One turn moves every row onto another: examples first, then more rows asked
popo: [ 27   5  26   6   5 -23 -30  11 -18 -20  -4  -6   4  17 -40 -37  -2 -16
  -6 -19 -19 -30  -4  21   6   3  16   1 -18 -13   0  12 -16   6  -7]
Beb: [-10  11 -11  -8  22  25   6  14 -12  14   3 -14 -36 -26  -9 -15  11  15
  13  16   2 -10 -45   2  24 -21 -48   5   4  -1 -10 -12  -2   6 -10]
subom: [ 22  17  -6   8 -20 -12  -9  -3  16  18 -17  36  -8   1   2   3   7  -9
  11  10  -6 -42  37 -25  22 -34  19   8 -12 -47  -9  17 -12 -51   1]
Parog: [ 20  18  -3  23   0   1  18  -1   6   6 -20 -35 -23  -8 -13 -15 -15 -29
  12  -4   9  -9  36  -2   6  -9  27  -6 -12 -24   6  51   2  -6 -28]
padiv: [ 19  11  30  12 -10  -8 -17  -4 -31 -27   2 -13  26  22 -41 -33  -5 -15
  -7 -21  -9 -22   2  16   3   2   8  -5 -23  -7  -1  15  -7  18  -4]
Mefo: [  8  19  -9  22  -6   7  22  -9   5   7 -20 -30  -5   7 -18  -4 -19 -31
   1 -17  11  -9  19  -3  -5  -6  23  -9 -13 -24  14  58  -1   2 -21]
doko: [-30  -9  19  -3  -4  -6 -28   3  -5 -11   5  -3   9  50  36 -31  14 -24
 -24 -16  11  -6  13  -2   0   1  14  12 -19  -9  -5   0   8 -28 -21]
fik: [-19  23  -3  29 -16   1   2 -13  -2  -1  -5  10  32  21  18  15  13  -9
  -4  -1   2 -27  64  -7  32 -15  19 -11   6   2 -24 -26  24 -11   3]
pevi: [ 19  14 -16  15 -28 -17 -12 -13  19  12  -5  45   3  -1  -3  16   2   4
   0  14  -6 -46  37 -17  17 -28  16   3  -3 -25 -13  13 -13 -41  17]
rano: [-24  30   0   2  25  23  -4  20  -6  28  -3  -1 -21 -39   1   7  28  26
  15  24   1 -17 -22  -9  17 -35 -41  17   9  -3  -4 -16   0 -17   1]
Lodiv: [-13  35  -7   6  11  37  -2  14  -6  38  -6 -17 -29 -23  -5  -5  19  23
  34   9   4 -20 -22   4  26 -17 -51  23   4 -29  -6   0   4  -8 -18]
Matep: [  8  21  -6  31 -10   8  13 -23   6  10 -16 -28 -14 -11 -23 -16  -5 -24
  14   1   9  -5  23   1  -3 -11  27 -10 -16 -15  16  61  -2   3 -17]
bibob: [ 15  26   5  27  -7   8  10  -4  -3  -3 -12 -34  -9  -8 -27  -5 -12 -27
   7 -16   9   3  24  -6  -7 -14  30  -9 -21 -26   7  49   3  -1 -28]
dom: [ 18   7  26  -1   2 -21 -31   7 -24 -27   4 -10  27  23 -43 -22  -1 -21
  -6 -22 -12 -17  -8   6   1  -2  13  -3 -23  -6   2   3 -11   9  -4]
Fota: [ -4  31 -13  18 -12  -1  -5  -7   6  -4  -6  11  19  22   8  18   7 -12
  -1   0   2 -25  57 -13  37 -20  27 -24   7  -2 -25 -39  18 -10   3]
maso: [ 11  11  29  12  -3 -13 -34  -6 -19 -17  -2 -10  23  15 -43 -35  14 -14
   1 -18 -18 -29  -7  21  -2   4   7  -2 -29  -8  12  16 -13  16   0]
fis: [-25 -24  17   6 -11 -13 -31  -2  -1 -14  19   4  24  42  21 -21  15 -15
 -25 -22   4 -16   5   3  -8   7  -2  21 -26 -12  -6  12   8 -21 -13]
bamuk: [-11  18 -13 -10  20  23  -5  13 -21  11   2 -16 -26 -20 -10 -12   9  23
  12  23   5  -8 -44   5  27 -12 -52  19  -1   1  -1   1   2   6  -4]
Miv: [ 11  11  -2  33 -20   3  22 -15  -6   1 -14 -19  -6 -12 -22  -5 -14 -24
   6 -10   5  -2  22  -3  -3 -13  25   0 -18 -24   3  63  -2  -7 -24]
pob: [-11  23  -9  16 -14   2  -8  -8   7 -11   0  -3  17  30  31   2   8  -7
 -12   1  10 -34  62   1  26   1   9 -22   1  11 -19 -32  22  -2   5]
muliz: [-17  18 -16  26 -10  -6  -8 -21  10   3  -9  11  22  18  17   9  24 -10
   6   7  -6 -36  55   1  38 -11  18 -18   4   8 -18 -34  22  -1   9]
Fitu: [-34  16  -6   6  17  34 -17  14 -16  16  10  -3 -24 -11   2 -10  22  34
  -2   8   1  -8 -39  14  26 -13 -47  25   3  -7 -14 -12  14  -1 -11]
bov: [ 17  22  -2  30 -16  13  15 -12  14   9  -6 -24 -14  -8  -8  -8 -12 -15
   7  -5  16 -18  43  -8  -6 -12  13  -2 -20 -35   5  62   7 -13 -18]
sisu: [ 22   9  20   8   3 -21 -22   0 -22 -19  -2  -5  20  25 -35 -24   2 -17
 -16 -26 -15 -36 -10  17  -3   1  15  -2 -20  -7   6   9   0  23   9]
Tuza: [-16  35  -9   5  17  42  -1  16 -10  26  -4 -16 -23 -27 -11  -3  12  28
  21  16   6 -14 -22   1  29 -19 -56  21  -2 -26  -4   9   3  -5 -13]
mil: [ -7  28  -1  18   3 -12 -13   3   4  -2 -11   5  12  21  20   3  14  -9
  -4   6  -1 -36  63   1  36 -11  27 -14  12  10 -19 -38  19 -11   6]
nev: [-21  33 -15   6  16  24  -7  12 -11  27  -1   4 -27 -36   3  10  21  36
  12  31   3 -15 -22  -3  26 -29 -39  26   7  -5  -4  -3   9 -14   5]
dum: [ -6  22 -14 -13  15  18  -4   9 -17  23  -1 -20 -34 -14  -9 -18   7  17
  25  21   8 -10 -46   7  24 -10 -46  17   9   3   1  -3  -3   4  -7]
batem: [ 29  13  15   8  -4 -20 -21   5 -14 -25  -5 -19  13   5 -41 -21 -10 -11
  -6 -11 -11 -31   6  19  -4  11   4  -8 -20   3   9  24 -21  15   1]
Fol: [-17  21  -3  -1  24  37   9  20  -3  27  -2 -16 -23 -31  -7  -4  18  16
  25  13   4 -17 -23  -9  25 -27 -58  13   0 -24  -7  -6   0  -8 -16]
fod: [ -9  30 -14  20  -1  -7   4 -10   7   5 -12   6  25  26  14  18   7 -14
  -6   1   4 -39  56  -8  29 -16  25 -17  12   5 -11 -24  25   0  17]
gem: [ 29  23 -10  10 -38  -8   6 -19   0   7 -16  36   7  -4  -8  11  -1  -9
  12  13  -4 -39  36 -28  22 -35  15  -2 -15 -35  -9  18 -10 -35  12]
kubi: [-30 -11  10   1 -13  -8 -25  -2  -7 -16  11   3  23  43  33  -6  21 -26
 -21 -21   8   1  11 -13   1  -7  15   8 -24  -9 -12 -15  19 -22 -18]
buba: [-41 -12   9  -2 -15  -4 -28 -14  -3 -10   3  -1  29  46  35 -22  28 -26
 -12 -10   8  -7   7  -4   0   4   1   6 -27   0   4  -3   5 -17 -13]
seti: [-29  39 -11  -7  14  41 -11   9 -13  20   5  -3 -20  -4   9  -9  14  34
   6  28  16 -14 -19  -2  35 -22 -49  12  10   0  -9 -21   9  -7   4]
Rini: [-28  45  -3  -9  10  38 -15  10 -12  29   1 -10 -22   4  12 -16  18  29
  17  21  17 -16 -21   3  27 -17 -46  13  15   1  -6 -26   5 -10  -2]
kes: [-31  14   2   4  21  37 -10  13  -9  21  13   1 -32 -13  -5 -20  20  28
  -3   6   3  -8 -43   9  18 -25 -40  12  10  -7 -17 -18   4  -3 -11]
dube: [-35  -1   8  -1 -17  -1 -22  -3  -3  -7  -2   9  24  53  37  -9  17 -22
 -31 -26   8 -14   6  -6  -7  -1  11   7 -21 -13   0  -2   7 -22 -11]
Nav: [-29  18  -1   9  15  26 -20  11 -15  28  10  -5 -32  -9   2 -16  26  30
   9   3   0 -11 -44  19  17 -12 -38  29  10  -6 -13 -14  14  -2 -14]
govo: [ 27  23 -13  12 -29  -9  -1 -12  10  16 -21  37   0  -1  -4  16   7 -10
   3  -4  -9 -49  22 -23   9 -32  19   3 -19 -49  -2  23  -7 -32  11]
bof: [-30 -10  16   0 -24 -12 -23  -8 -20 -20   7  11  30  42  30 -15  16 -19
 -26 -13   6  -5   6  -6  -3  -3  10  11 -22   3  -5  -4   4 -22  -7]
murar: [ 27  21 -11  11 -27  -9  -5 -14  10  12  -8  34  -4  -4 -14  12  -1 -11
   9   7  -1 -27  25 -33  13 -44  29   1 -14 -43  -9  23  -6 -41   5]
kizop: [-31  39   5  -6  22  42  -7  14  -9  22   7  -6 -24 -12   7 -16  20  28
   4  22  16 -13 -22  -6  19 -32 -41   5  12   3  -6 -25   4  -9   2]
zus: [-19  31 -13   3  16  12  -9  10  -9  37  -4   0 -28 -30   7   7  26  29
  24  29   4 -19 -24  -2  22 -26 -34  29  17   2  -3 -12   8 -16   4]
vup: [ 17  21 -18  13 -37   2  -6 -28  18  20 -15  39  -4   0  -5   0  12  -7
  17  13  -5 -41  27 -22  21 -33  15  -5 -17 -44  -5  22 -12 -37   7]

mil moves to subom
Lodiv moves to dum
And these:
dube moves to fod
buba moves to muliz
padiv moves to bof
Tuza moves to bamuk
Fol moves to Beb
pevi moves to bov
murar moves to bibob

